One turn moves every row onto another: examples first, then more rows asked:
tet: 1.256  1.400  -0.203  -2.222  -2.328  -0.641  2.141  -0.456  1.952  1.498  1.823  1.320  -0.248  -0.581
digu: -0.193  1.020  -1.042  -1.762  -3.251  0.761  1.100  -2.771  -0.125  0.600  0.619  0.974  -1.703  -2.189
mal: -0.712  3.001  -3.175  0.224  -1.748  1.483  3.116  0.564  -0.255  0.199  0.478  3.837  -1.145  -0.709
ves: 1.792  3.077  0.930  1.985  -1.461  -0.817  2.813  1.233  -0.987  0.809  -0.762  1.853  -2.963  1.401
Firok: 2.500  0.515  -2.396  0.744  -2.534  -0.736  1.608  -1.977  0.439  1.913  -1.565  1.641  -1.015  -3.903
sisiv: 1.727  2.858  -1.112  0.331  1.005  2.593  2.838  -0.490  0.281  0.324  1.403  3.084  -1.088  1.093
tigot: 3.258  2.423  -0.705  -1.541  -1.243  0.079  1.961  0.722  0.707  0.073  -0.913  -0.156  -0.152  -1.257
levom: -0.104  0.036  -2.463  0.956  -1.118  -1.438  1.049  -0.492  -0.721  1.694  0.960  3.297  -2.473  2.714
Mib: -0.294  -0.380  0.275  1.430  -1.788  0.874  1.529  -1.584  2.630  -0.498  -2.018  1.959  -3.248  -1.922
Miteg: 0.714  -0.632  -0.801  1.026  -0.896  -0.191  1.511  -0.104  4.257  1.387  -0.666  2.574  -2.135  -0.840
fitu: 2.047  1.710  -2.361  -0.748  -1.707  1.743  0.308  -1.645  -0.191  2.124  -1.044  -0.491  -1.315  -2.448
kazun: 1.137  3.069  -3.959  2.276  -2.731  -0.608  1.796  -2.179  -0.010  1.210  -0.432  3.804  -0.779  -1.814
fezam: 2.526  -0.716  -2.225  0.913  -1.720  0.238  1.526  -2.513  2.667  1.454  -0.235  2.447  -3.377  1.993
Meras: -0.977  2.922  -1.831  1.235  -1.492  2.184  1.472  -0.544  -1.987  0.789  0.180  2.514  -4.679  0.609
naro: 1.079  1.513  -2.492  -0.401  -2.748  0.743  0.493  -1.271  -1.042  0.420  -1.971  4.402  -5.073  -0.451
kife: 4.185  3.073  -1.641  1.121  -2.768  -1.869  1.648  -0.034  0.267  0.261  -1.329  3.855  -3.228  0.917
Dozi: 1.236  -0.185  -0.449  1.344  -1.047  0.863  1.721  0.333  2.521  -0.729  -2.960  1.576  -1.813  -0.953
nedu: -0.043  2.148  -1.917  -0.508  -2.883  -0.938  0.130  0.535  -1.129  1.335  2.052  2.796  -2.486  1.541
rifa: 1.388  2.832  -2.390  0.119  -3.702  -0.218  -1.015  -1.546  -2.303  0.758  -0.153  2.724  -3.849  -0.475
Pova: 0.384  -0.457  -1.372  2.358  -0.421  1.615  0.617  -0.829  2.753  1.849  -1.759  0.909  -2.496  -1.478
linub: -0.298  2.235  -3.088  2.284  -0.737  0.357  2.350  1.245  2.465  2.073  -0.759  0.562  -3.851  -1.367
Tedi: 4.238  3.276  -1.323  2.071  -1.160  1.347  2.123  -3.341  -0.297  0.884  -0.272  3.009  -1.460  -0.404
zuko: 2.433  3.709  -0.061  -0.308  -1.515  -0.400  0.609  1.384  -1.129  0.149  1.135  1.713  -2.844  1.666
bize: 1.184  2.501  -4.856  2.416  -0.986  -0.441  0.359  1.124  -1.145  1.465  -1.581  2.042  -2.631  0.163
kede: 1.693  2.246  -0.455  0.640  -0.560  -0.424  1.232  -1.939  0.434  1.381  2.465  3.771  -4.267  1.546
ruro: 3.817  3.628  -1.742  0.522  -1.389  -0.035  -0.969  -0.193  -1.230  2.018  0.168  1.414  -3.522  0.127
notiv: 1.248  1.141  -1.522  2.848  -2.575  -1.736  2.910  -0.557  0.905  -0.773  -1.890  0.673  -2.497  0.260
Fezu: -0.805  0.244  -2.466  -1.068  -2.550  0.658  2.777  0.316  0.168  0.937  -0.582  2.175  -1.166  -3.012
Puzat: 4.038  0.771  0.797  -0.143  -0.647  1.005  2.801  -2.003  0.847  1.496  -0.364  0.948  -1.339  -1.527
didi: 2.746  3.606  -2.244  1.436  0.806  -0.629  0.006  -0.040  -0.057  2.636  -0.526  2.453  -4.830  -1.524
lerov: 0.733  0.085  -0.117  -1.780  0.327  1.919  3.086  0.257  0.981  0.967  1.298  1.425  -1.123  -0.526
rubub: 0.701  1.139  -1.672  -0.332  -0.254  2.119  1.978  -1.216  1.508  -1.567  -0.793  2.007  -5.402  -0.491

didi moves to -> ves
Firok moves to -> Puzat
digu moves to -> fitu
Now these:
Tedi moves to -> sisiv
ruro moves to -> zuko
kife moves to -> kede
rubub moves to -> linub
Pova moves to -> Dozi

